In the rows, zero is written as 128.
Named turns come first, each shown by rows before and after it. Which turns, in which order, take the first row of each pair that follows to the second? Write the first one first, as in the answered first pair.
turn K:
[133 132 133 120 138 130 116 158 123 139 150 101 135 113 134 131 108 138
 128 150 130  88  92 135  94]  ->  [128 129 134 119 139 130 118 166 120 135 146 108 137 112 134 134 105 140
 128 153 132  84  93 131  93]
[146 142 156 160 102 139 121  88 141 166 136 149 135 118 140 102 119 116
 143 139 145 143 151 129 151]  ->  [145 144 155 143  89 139 124 101 133 172 136 143 145 137 153 101 125 116
 153 144 149 138 150 136 151]
[139 128 122 138 158 129 112 124 142 134 140 116 127  93 125 124 129 124
 100 140 107 104  97 136 122]  ->  [147 136 119 121 145 126 112 127 138 142 144 115 131 111 134 117 133 120
 105 143 104  95  98 145 131]
turn R:
[134 157 121 112 180 115 109 180 161 140 155  90 131 101 120 153 105 166
 128 162  95  63  67 157 103]  ->  [169 148 110 142 118 122 125 106 198 150 146 131 101 104 123  98 128 141
  72 123  85  93  61 174 180]
[154  94 151 100  90 122 100 148 120 138 138 123 149 154 146 119 112  81
 114 123 136 153 118 123 147]  ->  [147  87 152  96  94 122 100 153 114 130 130 119 154 158 145 127 111  87
 131 125 144 154 127 119 143]
[131 109 104  88  85 123 139 158 133 138 102 134 123 162 137 147 139 121
 140 109 119 155 104 178 182]  ->  [116 108 109  81 105 126 135 180 114 134 106 118 132 169 135 168 136 130
 162 120 123 145 109 170 160]
turn V:
[109 131 127 153 153 135 134 126 153 105 125 128 115  99 106 159 119 148
 127 122 110 134 101 130 124]  ->  [124 150 114 141 120 144 145  99 154 117 112 125 129 130 111 100 146 152
 114 125 111 101 123 141 148]
[130 153 147 158 146 134 126 109 118 147 135 121 137 126 124  90 136 145
 128 140 133 118 127 114 121]  ->  [132 121 135 127 110 128 129 138 120 147 128 130 129 167 139 122 137 128
 142 122 137 152  97 156 154]
[143  98 157 103 138  98 102 187 112 155 145  83 107 105 119 165 126 113
 172 155 140 118 138 122  69]  ->  [157 121 147 100 114 105 120 145 110 170 133  78 124 128 121  84 159 121
 155 170 138  68 171 119  88]
[111 143 124 139 153 135 100 130 142 134 123 126  98 116 124 141 131 144
 121 124 112 134 116 135 118]  ->  [124 156 115 131 133 138 111 112 141 141 113 129 105 134 126 110 146 144
 119 126 112 113 131 145 136]
turn N:
[115 141 139 133 146 129 125 141 144 111 105 102 136 110 112 171 150 127
 126 168 136 118 162 121 117]  ->  [120 150 129 134 144 135 126 128 150 113 102 102 137 108 114 155 155 130
 122 172 126 106 164 126 122]
[156 130 143 110 112 123 117 103 156 183 139 131 134 140 138  94 118  94
 116 119 157 127 134 114 155]  ->  [154 121 150 105 112 120 115 123 146 182 145 131 134 146 139 109 107  86
 124 119 166 142 140 106 153]
[106 125 135 144 136 122 120 116 142 123 118 122 136 108 105 141 130 143
 112 116 124 133 115 190 118]  ->  [107 126 134 139 126 123 125 113 144 127 113 125 137 115 110 138 136 143
 113 115 119 130 110 192 130]
Now pairs of rows:
Each pair is 2 to 3 turns apart.
[111 114 135 108 115 120 123 158 108 120 132 121 143 171 155 163 122 120
 163 140 162 147 140 126 121]  ->  [110 122 145 120 119 125 123 147 101 122 129 120 148 167 152 144 121 125
 163 146 167 137 167 112 117]  V, V, N
[125 127 147 141 103 139 165  84  98 148 108 121  98 165 162 137 130 121
 156 111 159 164 157 115 162]  ->  [119 148 141 134 120 147 169  82  89 158 107  99 114 165 153 107 142 141
 161 140 150 113 168 104 133]  R, K, V
[147 105 126 141  74 132 142  89 139 127 114 160 107 137 131  92 142 107
 110  92 139 173 137 131 192]  ->  [105 115 139  98 166 120 115 193  87 122 130 104 145 130 121 171 108 139
 173 149 140 121 138 105  75]  R, R
[ 85 137 123 126 182 141 126 174 129 149  85 119 104 115  99 171 128 116
 155 177 123 110 121 135  96]  ->  [102 130 116 168 138 150 138 104 162 146  73 165  71 105  90 126 139 102
 113 134 122 150 131 138 161]  K, R, R
[122 131 134 147 159 129 113 152 132 107 136 122 117 114 123 169 104 132
 130 124 115 131 110 136 102]  ->  [128 148 136 159 163 133 114 127 129 118 140 121 121 105 116 132 110 136
 121 134 107  99 127 118 100]  V, V, V
[116 107 147 140 156 127 111 163 111 101 148 126 132 115 116 188  96 111
 157 123 128 165 124 102  93]  ->  [141 128 112  92  81 136 142 115 119 125 118 125 142 195 142  88 154 121
 148 123 122 128 141 139 164]  N, V, N
[ 98 169 135 158 173 144 153 139 128 106 154 130 128 115 144 127 106 156
 156 137 135  96 159  93  86]  ->  [ 97 138 130 138 154 133 148 178 133 100 153 146 112 132 151 181 102 145
 173 114 143 138 129 120 101]  V, V
[135 149 138 105 127 125 122 109 110 164 135  93 167 145 152  93 132 125
 146 164 133  55 160 123  95]  ->  [142 135 129  74  94 129 123 128 105 167 126  99 159 174 166 102 142 117
 154 151 139  74 143 154 126]  V, V, V
[113 121 106  77 100 121 157 144 111 129 101 120 136 184 146 136 149 145
 149 122 130 107 140 147 141]  ->  [116 147  91  92 111 129 157 115 125 127  94 117 136 160 125 107 157 152
 131 133 110  81 152 145 142]  V, N, V
[132 131 149 171  91 135 144  47 137 130 131 161 121 120 120  54 127 118
 108 119 135 145 184  85 152]  ->  [116  94 149 175 121 120 124 115 143 106 141 169  92  95 115 170  91 108
 122  95 135 219 131 100 136]  N, V, N
[ 74 153 105 153 160 123 149 105 121  99 119 118 127 118 161  82 147 134
 144 139 137 105 204 106  97]  ->  [ 79 152  97 122 180 113 130 151 111 107 134  98 143 123 169 119 143 137
 155 153 135  78 169 126  71]  V, R, V
[108 131 151 145  90 115 124 121  98 122 134 152 121 124  98 114 109 116
 123 124 127 176 170  97 131]  ->  [110 123 139 112  93 109 115 169  96 121 133 141 124 145 107 156 102 117
 144 130 131 186 143 118 124]  R, V, V
[144 112 116  92 153 137 113 146 103 142 164 103 123 142 143 134 148 130
 136 144 107 109  79 111 106]  ->  [156  96 121 119 114 140 127  91 123 131 158 139  96 134 138 114 145 111
 107 113 111 158  89 109 160]  R, V, R
[112 117 132 183 161 150 135 101 143  96 138 151 133  91 106 122 123 152
  77 175 130 109 175 108  93]  ->  [112 116 108  92 141 139 128 187 119 106 131 116 156 168 135 165 134 158
 127 191 137  91 131 160  94]  V, R, R
[150 149 136  89  83 128 140 102 128 153 131 149 135 170 156 108 143 133
 131 123 140 114 142 136 178]  ->  [111 135 155  89 115 120 133 147  97 135 135 139 142 167 145 164 123 141
 172 132 160 126 163 110 127]  R, N
[ 67 157 122 156 173 124 159 116 121  85  94 122 118 104  93 137 116 162
 158 156 134 123 190  77  94]  ->  [ 59 133 110 140 145 120 172 134 131  66  72 141 101 129  98 165 121 152
 174 130 131 165 172 107 135]  V, K, V
[ 85 119 134 104  91 124 161 143 104 106  91 125 126 178 136 132 142 144
 180 138 148 147 168 125 136]  ->  [ 74 113 140 110 110 124 155 161 104  99  94 130 122 160 131 164 126 141
 183 133 152 162 159 122 129]  V, V, V
[167  91 134 131 115  81 128 116 142 132 105 109 115 109 148 122 128 121
  85 111 124 135  71 163 155]  ->  [159  91 140 142 137  82 120 122 141 122 114 111 113  89 142 138 117 119
  87 111 126 146  70 149 138]  V, V, V
[128  95 142  98  75 151 150  98  99 134 133 130 114 147 145 123 123 101
 124  68 159 183 158 127 202]  ->  [112  82 150 111 105 154 140 127  95 120 145 133 106 122 135 167  99  98
 127  66 167 208 141 116 176]  V, V, V
[109 123 143 171 181 122 129 125 131  91 140 129 118  82 105 170  96 147
 127 126 119 151 134  95  93]  ->  [120  95 123 121 130 117 134 153 134  91 123 143 104 135 129 198 109 126
 142 103 125 192 103 149 147]  V, V
[ 76 129 139 136 159 154 132 139  94 112  96 116 141 145 107 108 131 125
 131 163 130 124 164  96  76]  ->  [102 137 139 167 181 156 110 119 124 122 118 120 137 102  95 102 123 114
  87 164 113 114 130 101  69]  K, R
[141 136 127 128  64 131 143  64 135 139 102 143 130 156 149  20 163 144
  92 105 129 106 166 130 185]  ->  [117 143 163 193 153 134 118  62 131 123 132 128 128  65 111  60 120 152
  82 121 124  95 179  64 100]  V, V
[165 130 141 111  81 119 139 102 134 151 155 150 149 154 162 112 141  95
 121 134 119 130 110 138 149]  ->  [153 143 146 156 137 122 124  89 157 139 163 149 136  87 133 141 120 111
  99 138  94 125  96 113 114]  V, N, N
[ 92 134 140 200 158 113 116 121 110 106 167 128 111 108 105 152 118 121
 117 144 159 139 191  42  63]  ->  [ 94 147 106  93 101 118 142 162  79 123 139  98 142 221 144 124 157 131
 166 158 170 100 195  98 100]  V, R
[146  98 144  59 106 132 120 169 116 133 167 113 157 144 158 170 135 126
 140 105 153 145  77 154 143]  ->  [173 106 144  89  90 135 122 104 147 147 166 138 150 123 156 112 149 114
  93  90 143 144  82 160 181]  V, R, V
[104 142 107 113 138 129 160 141 106  77  69 139 132 171 104 142 145 152
 187 154 152 125 195 125 136]  ->  [100 129 107 138 147 128 158 138 125  57  65 151 113 147  89 171 133 146
 173 136 144 161 182 123 140]  K, V, V
